In the rows, 128 means zero.
The same turns and mirrors carry the whole set onto itself and the rows of a family onto each other. Which other rows belong to the same family as each row named below? List them in the order they appear above.
These 30 rows form 5 families of 6 rows each.
Kugu: [121 162 165 119 123 143 106 133 135 143 127 115  75 149 136]
zit: [143 143 146 141 124 115 124 152 118 146 141 105 113 152 104]
nuki: [141 151 160 120 108 138 104 131 125 140 148 108  89 147 101]
Gul: [156 129 164 123 128 107 126 153 135 128 106 132 130 124 141]
gaz: [126 134 158 113 102 143 109 124 156 142 110 136  81 161 146]
Musud: [147 127 158 126 137 117 116 158 136 108 117 125 125 126 140]
nebe: [110 151 164 132 120 139 115 132 129 150 141 115  88 124 141]
zifo: [114 175 164 130 127 132 131 143 129 132 132 124 100 154 149]
Vel: [150 113 143 134 134 101 129 115 140 126 113 123 112 159 133]
Morop: [117 172 153 123 119 130 121 167 129 139 128 116 108 143 144]
zagon: [156 139 161 115  93 121 126 150 131 120 142 133 137 139 114]
mek: [116 171 146 126 125 127 122 133 132 138 129 125 101 138 163]
Gam: [127 137 141 116  98 121 130 115 154 124 122 142 108 165 157]
Malaf: [145 135 147 131  93 137 117 153 134 113 148 135 130 138 117]
ges: [135 154 138 151 116 127 121 128 118 143 156 117 110 144 118]
Loku: [140 160 158 137 116 120 130 133 115 135 154 112 112 152 107]
zenav: [150 123 148 114  92 120 126 158 142 123 130 129 132 158 113]
lupet: [135 108 158 113 115 110 126 101 147 144 119 122  95 146 136]
neza: [147 117 152 141 126 106 136 120 140 146 103 134 111 159 137]
dabo: [140 135 156 108 129 107 124 164 144 129  99 123 121 141 150]
tel: [111 136 159 110  95 134 122 115 150 146 128 131  93 138 155]
busov: [142 110 174 108 136 110 118 132 141 122 115 114 105 124 134]
mepa: [161 120 167 110 125 120 102 144 138 136 104 121 104 120 126]
bigas: [136 114 174 110 103 135 114 148 142 110 140 124 117 128 116]
Kube: [155 135 165 102  97 136  99 150 135 125 136 122 110 128 112]
bezum: [120 146 138 120  86 129 131 137 148 146 128 133 108 175 139]
pifid: [138 130 140 132 130 100 134 125 138 158 109 114 102 168 134]
Lenu: [127 127 163 138 109 139 115 134 125 138 155 115  99 133 103]
pobe: [151 108 154 123 116 121 109 119 149 148 101 129  89 153 128]
nisuz: [122 142 154 130  99 131 137 126 150 134 118 145 104 173 151]

The rest of the family of busov: nebe, lupet, tel, bigas, Lenu
The rest of the family of mek: Musud, Vel, Gam, Malaf, ges
The rest of the family of zit: Morop, zenav, dabo, bezum, pifid
The rest of the family of pobe: Kugu, nuki, gaz, mepa, Kube

The same turns and mirrors carry the whole set onto itself and the rows of a family onto each other. Which other rows belong to the same family as each row named below? List them in the order they appear above.
These 32 rows form 4 families of 8 rows each.
kub: [130 123 117 139 105  91  94 145 154 128 126 124]
zap: [142 144 140 125 121 114 108 117 133 158 120 113]
muz: [138 114 108 108 123 111 119 115 149 101 131 128]
Lezov: [129 102 113 139  97 105 101 135 159 122 125 128]
mupo: [140 117 128 118 116  95 103 120 141 104 130 132]
vab: [134 128 107 126 110 124 137 134 135 166 118 128]
riva: [120 131 127 127 106 128  93 157 141 133 158 123]
femum: [124 117  94 152 120 127 129 125 139 143 108 109]
nabu: [132 142 141 114 142 121 125 124 135 153 115 118]
Rete: [137 112 131 123 131  95 119 120 146 106 127 133]
keru: [128 131 107 135 138 138 119 104 126 124 123 100]
lotib: [128 133 153 123 124 135 113 116 136 153 126 105]
koga: [104 113 125 121 106 133 110 158 146 129 152 128]
kiv: [130 113 141 131 107 128 102 162 150 139 147 125]
bet: [132 138 118 136 128 133  91 120 117 123 124  96]
zemun: [130 121 123 132 139 141 113 113 122 117 121  94]
farog: [123 112 122 116 107 129 115 165 138 129 150 137]
bavi: [123 132 125 138 118 127 124 139 145 171 117 108]
pogal: [124 118 119 139 122 139 137 143 132 163 120 128]
pidun: [123 107 117 136 103 110  92 152 140 109 134 124]
pove: [125 120  85 137 118 142 121 138 120 132 123 110]
feg: [126 146 138 123 135 139 115 117 133 151 132 101]
Nipiz: [138 125 135 100 133 134 119 143 142 117 155 125]
levo: [117 136 120 126 133 124  97 107 129 122 112 101]
samor: [149 121 106 124 126  98 125 122 143 113 132 139]
veg: [119 107  94 136 123 132 131 132 135 130 105 103]
Fuzag: [109 112  98 151 114 142 110 126 128 133 115 113]
tufe: [129 114 136 109 125 128 134 128 141 124 154 144]
mozud: [114 109 122 136 113 101  94 149 151 111 125 116]
sed: [140 121 133  99 120 115 128 134 140 123 147 144]
Ponon: [138 129 117 112 127 135 124 134 130 118 163 138]
meda: [118 118 122 128 107 126 131 134 148 166 110 113]

The rest of the family of Lezov: muz, nabu, kiv, pogal, Nipiz, levo, Fuzag
The rest of the family of koga: Rete, lotib, zemun, veg, tufe, mozud, meda

The same turns and mirrors carry the whole set onto itself and the rows of a family onto each other. Which other rows belong to the same family as each row named below? List them in the order they appear above.
These 15 rows form 3 families of 5 rows each.
T: [122  81 113 130 116 148 106 148 119  97 122 166 126 116 168 146 129 149
 127 173 143 118]
D: [123  89 140 133 107 118 106 130  66 124 149 141 134 104 170 133 119 129
 112 179  88 146]
Z: [135  69 108 127 137 122 124 165  97  84 143 143 106  95 170 152 134 140
 116 161 116 130]
X: [130  89 126 117 137 128 116 164 120  72 151 158 129 104 152 161 128 137
 131 157 133 148]
U: [135 104 141 135 111 159  89 128  89  88 147 114 161 105 131 133 115 126
 132 167 136 161]
V: [113 114 141 104 101 124  89 124  78 107 155 133 136 112 155 149 109 113
 130 174 114 150]
E: [113 109 123 102 109 143  88 134 111  91 136 149 130 120 154 158 114 124
 140 170 148 133]
S: [129  69 123 149 115 132 117 145  90 118 129 162 128 107 177 131 132 152
 110 180 106 126]
F: [137  93 137 138 107 152 105 123  69 103 145  99 160 105 148 124 118 138
 114 188 117 153]
M: [141  66 118 118 132 113 123 139  82 108 152 118 105 102 171 142 124 137
 107 188 105 133]
Q: [132  97 123 141 119 166  90 150  98  83 134 128 147  93 129 141 121 134
 136 150 147 139]
R: [133  98 149 103 131 123 112 137 118  88 165 142 143 117 142 158 114 131
 132 181 131 162]
Y: [136  78 117 147 114 154 116 141  68 108 131 103 147  92 154 125 127 153
 108 183 118 126]
W: [132  81 108 149 120 162 107 159  86  95 124 122 138  85 143 137 129 151
 121 159 136 116]
H: [139  84 144 103 128 113 117 122  94 111 166 117 128 115 154 146 111 131
 118 200 114 153]

The rest of the family of Y: U, F, Q, W
The rest of the family of Z: X, M, R, H

The same turns and mirrors carry the whole set onto itself and the rows of a family onto each other. Which other rows belong to the same family as each row named below? List them in the order they appear above.
These 36 rows form 6 families of 6 rows each.
dogu: [123 141 160 131 120 151 145 178 111 116 152  97 140 106 118 120 166 114
 142 155 113 141 144 123  97 141 147 127 177 112 114 107  89 176 137 124
 147 135]
gize: [123 156 143 126 100 108 119 164 118  98 137 107 161 120 120 132 168 120
 107 142  97 101 149  99  94 167 152 134 129 149 128 108 105 157 112 121
 159 133]
debip: [137 149 151 128 118 146 136 169 108 128 156  94 147 100 123 116 161 115
 131 150 120 129 136 122 101 134 164 110 178 127 138 107  89 181 138 115
 154 110]
zes: [143 111 139 127 154  96 133 161 124  94 144  94 154  88 122 104 174 121
 155 111 125 126 121 119 110 127 111 108 151 112 105 113 105 146 159 126
 160 119]
Napez: [114 145 124 122 127 102 122 160 107 129 128 112 146 122 150 115 179 109
 136 126 126 161 122 121  93 120 131 126 146 120 106 111 101 159 143 137
 179  82]
taf: [136 137 140 118 129 113 139 152 106 134 134 113 141 151 127 116 174 109
 136 122 115 137 117 127 100 113 124 123 136 113 101 111  94 167 140 127
 186 103]
tis: [131 148 149  97 111 114 118 161 132  80 125 119 130  88 114 121 157 121
 160 110 128 109 147  84  85 148 148 116 139 128 119 105 125 144 131 121
 124 140]
sika: [127 141 152 100 134  89 116 138 120  86 104 109 143 152 144 118 168 123
 169 128 126 105 141  90 101 145 149 144 150 127 132  99 120 144 144 138
 168 127]
sofu: [116 140 133 144 111 145 133 170 116 130 148  88 153 100 116 105 176 115
 133 151  98 144 136 111  98 139 151 116 153 118 128 111  99 178 146 128
 156 129]
bis: [113 146 139 116 113  75 109 145 121 101  94 115 148 127 148 139 175 133
 149 131 123 111 138  99 108 152 142 142 153 133 143 111 107 158 147 146
 167 111]
safo: [132 157 150 125 111 112 133 172 119 116 131 104 149 130 125 138 134 123
 127 132 108  92 149  98 100 162 157 133 129 145 116 111 104 125 104 122
 160 124]
Kono: [118 146 137  97 144  95 103 158 123  88 119 135 128  82 111 129 156 123
 142 110 116 116 165  93  86 151 150 116 150 135 134 103 112 157 128 120
 143 127]
bosug: [138 159 124 136 105 121 137 183 119 108 128 104 146 119 130 136 142 129
 127 132 116 111 150 108  94 179 160 130 127 152 126 117 106 144 111 124
 162 114]
vogur: [123 142 133 123 129 100 114 166 114 105  95 116 140 142 161 136 154 126
 149 131 129 106 142  93 116 150 135 163 162 134 125 102 107 151 141 141
 162 119]
volo: [138 147 152  94 135 117 114 169 132  93 138 130 120  88 117 132 158 121
 149 107 133 106 154  75  83 154 144 108 139 125 128 115 115 159 145 135
 146 138]
maron: [128 134 144 135 126 145 151 178 121 130 138  94 147  92 118 112 153 110
 141 149 113 119 137 121  95 119 137 114 169 118 112 114  82 172 138 117
 151 135]
gufef: [145 116 135 112 156 112 135 161 120  89 163 101 162  79 138 105 166 118
 152 107 121 118 128 114 108 140 133 110 160 111 120 102 102 142 159 146
 161 109]
vapob: [141 144 152 115 127 105 126 145  98 127 146 109 138 135 133 120 187 126
 134 119 132 152 110 130 102 137 146 123 149 129 115 108 102 166 141 125
 184  82]
bati: [135 148 156 108 121 103 119 171 134  93 119 127 118  93 114 137 146 124
 150 114 137 115 151  78  91 147 149 111 143 129 119 108 126 141 139 119
 133 137]
Zup: [137 140 145  95 142 106 115 159 124  96 118 125 114  98 111 128 152 123
 145 104 115 119 165  87  99 145 144 123 140 133 119  98 140 158 139 139
 158 143]
nif: [123 161 146 107 100 116 130 165 113 112 130  98 158 131 134 130 142 119
 139 139 110  97 145 104  90 160 148 146 135 145 117 111  97 131 100 127
 153 127]
Nivig: [144 135 138 105 131 113 140 153  97 132 142 112 131 141 134 115 182 123
 146 126 119 147 120 134  94 119 134 123 143 120  98 100  95 161 131 132
 179  94]
Pepa: [134 151 134 143 102 119 130 171 128 100 138 112 167 118 124 139 149 130
 123 129 107 111 145 104  97 160 144 131 124 140 120 107 125 139 107 138
 141 139]
pav: [156 108 136 122 149 104 138 159 116  86 157  87 153  90 128  97 182 126
 155 121 118 126 128 122 111 130 128 106 157 117 109  98 107 146 149 129
 155 110]
viz: [140 140 142 127 116 149 146 178 113 130 145  90 141  96 131 112 171 120
 149 155 115 123 133 123  98 123 144 114 173 116 118 104  84 175 138 126
 143 124]
gunek: [143 114 144 122 148  99 130 153 115  90 156  89 153  72 124 106 168 132
 146 115 131 133 127 122 112 141 148 105 169 129 126 105 108 150 154 120
 161  96]
pura: [125 131 141 123 128  92 115 149 126  87 105 109 143 149 150 130 159 133
 162 128 130  96 154  87 111 145 146 143 156 119 130 109 110 156 144 131
 179 100]
Gama: [145 152 139 118 131 107 123 175 133  82 116 121 113  92 111 128 159 126
 151 110 132 129 160  91  92 165 154 105 142 139 131 112 131 158 144 129
 146 130]
vez: [118 148 156 131 103 111 143 174 118 100 139 109 152 125 119 144 148 129
 125 142 117 109 146 115  90 169 155 135 127 141 110 119 100 137 103 135
 160 129]
Miduz: [134 121 144 109 159 100 133 163 117  99 153  93 163  70 118 109 159 120
 156 129 107 119 136 122 110 123 151 102 162 119 109 113  95 145 138 138
 156 100]
Nis: [136 128 148 105 118  96 125 150 103 124 135 105 137 115 136 121 194 124
 142 129 130 146 109 105  98 118 134 129 135 118  92 120  98 161 148 132
 171  83]
pum: [140 134 143 120 116 118 137 141 112 127 134 105 137 134 140 118 182 125
 140 112 121 145 131 118  92 120 134 134 140 116  96 107 108 162 130 129
 190  78]
Sok: [139 148 129 117 138  89 121 163 116  92 105 110 135 149 152 131 157 126
 153 134 132 117 149  98 109 167 150 138 150 137 142 108 116 156 156 140
 184 113]
pez: [131 140 151 133 128 143 130 169 111 122 156 103 156 129 117 112 179 118
 142 160 101 128 131 106  99 125 160 120 163 113 118 111  82 184 137 115
 148 121]
lav: [131 139 149 118 133  87 117 151 124  97 109 113 143 155 145 133 156 131
 159 134 130 101 136  84 111 151 151 138 145 124 138 103 121 142 157 133
 172 129]
vanos: [126 127 134 120 163 102 121 170 118  93 150  95 148  80 119  89 173 107
 142 109  99 135 139 114 113 139 139 107 165 128 108 103 103 151 152 134
 170 108]

The rest of the family of Gama: debip, bosug, vapob, gunek, Sok
The rest of the family of viz: safo, bati, Nivig, pav, lav
The rest of the family of Nis: vogur, Zup, Pepa, Miduz, pez
The rest of the family of dogu: volo, gufef, pura, vez, pum

The same turns and mirrors carry the whole set onto itself and the rows of a family onto each other. Which other rows belong to the same family as each row named below? List them in the order they appear above.
These 15 rows form 3 families of 5 rows each.
zenu: [ 87 147 110 119 139 157 131 101]
lil: [105 127 130 133 104 122 135 142]
Bito: [121 141  96 130 147 149 119 111]
supat: [122 139 103 130 128 126 124 153]
defu: [ 75 123 127 116 124 145 120 106]
satez: [117 155  94 139 141 134 133 127]
Rilu: [115 152  94 130 149 149 124 124]
zedep: [ 73 128 132 116 114 142 135 114]
seme: [ 96 124 128 122 106 123 127 147]
Fofuf: [117 151 115 129 114 123 121 152]
peroz: [ 82 134 137 124 103 147 130 116]
zuned: [ 90 129 135 116 103 131 114 137]
Bup: [ 92 140 115 120 127 162 122  97]
vop: [130 134 107 137 132 124 130 140]
tere: [ 90 140 104 130 148 146 132 100]

The rest of the family of peroz: lil, Bito, Bup, vop
The rest of the family of zedep: zenu, supat, Rilu, seme

The same turns and mirrors carry the whole set onto itself and the rows of a family onto each other. Which other rows belong to the same family as each row named below? List them in the order they appear above.
These 28 rows form 7 families of 4 rows each.
Tesi: [120 138 132 107 120 164 122 100 130 102]
nid: [137 134 142 101 105 123 143 116 117 142]
Futos: [116 145 165 116 122 111 122 105 117 154]
ruz: [113 145 167 110 125 113 122 104 120 152]
Kol: [132 131 139 107 104 121 142 121 118 144]
Nos: [102 144 122 111 138 134 109  85 115 109]
vaso: [141 140 141 107 115 123 146 110 122 153]
Votat: [118 148 167 112 122 113 123 106 124 149]
pado: [ 95 147 117 113 142 140 111  89 124 115]
punu: [113 153 164 115 127 115 127 108 115 149]
Mopum: [ 98 147 120 107 143 141 111  83 127 116]
pabi: [117 159 162 115 127 112 117 106 123 146]
sol: [128 144 127 112 129 164 121  95 130 105]
Bim: [126 148 129 107 130 165 124 101 132 102]
fas: [128 136 137 106 127 172 126  99 133 107]
Pasug: [123 155 155 116 131 111 127 107 117 156]
miba: [104 142 117 107 137 146 112  79 119 114]
sipit: [138 135 140 103 103 126 150 110 116 145]
kofet: [132 137 142 108 102 122 142 115 118 148]
fefe: [131 136 140 104 107 118 149 114 124 146]
pel: [100 149 122 115 144 149 113  87 126 111]
bil: [103 152 118 113 138 144 115  80 125 113]
pip: [125 144 132 105 136 168 120 103 130 104]
miza: [129 143 131 110 126 168 118 100 135 107]
tekop: [112 148 160 115 122 113 128 112 120 154]
lev: [ 95 145 126 112 131 145 109  87 123 105]
Lus: [131 136 134 104 108 130 150 112 127 149]
sidud: [129 145 127 103 128 164 121 101 133 102]

The rest of the family of vaso: Tesi, Pasug, lev

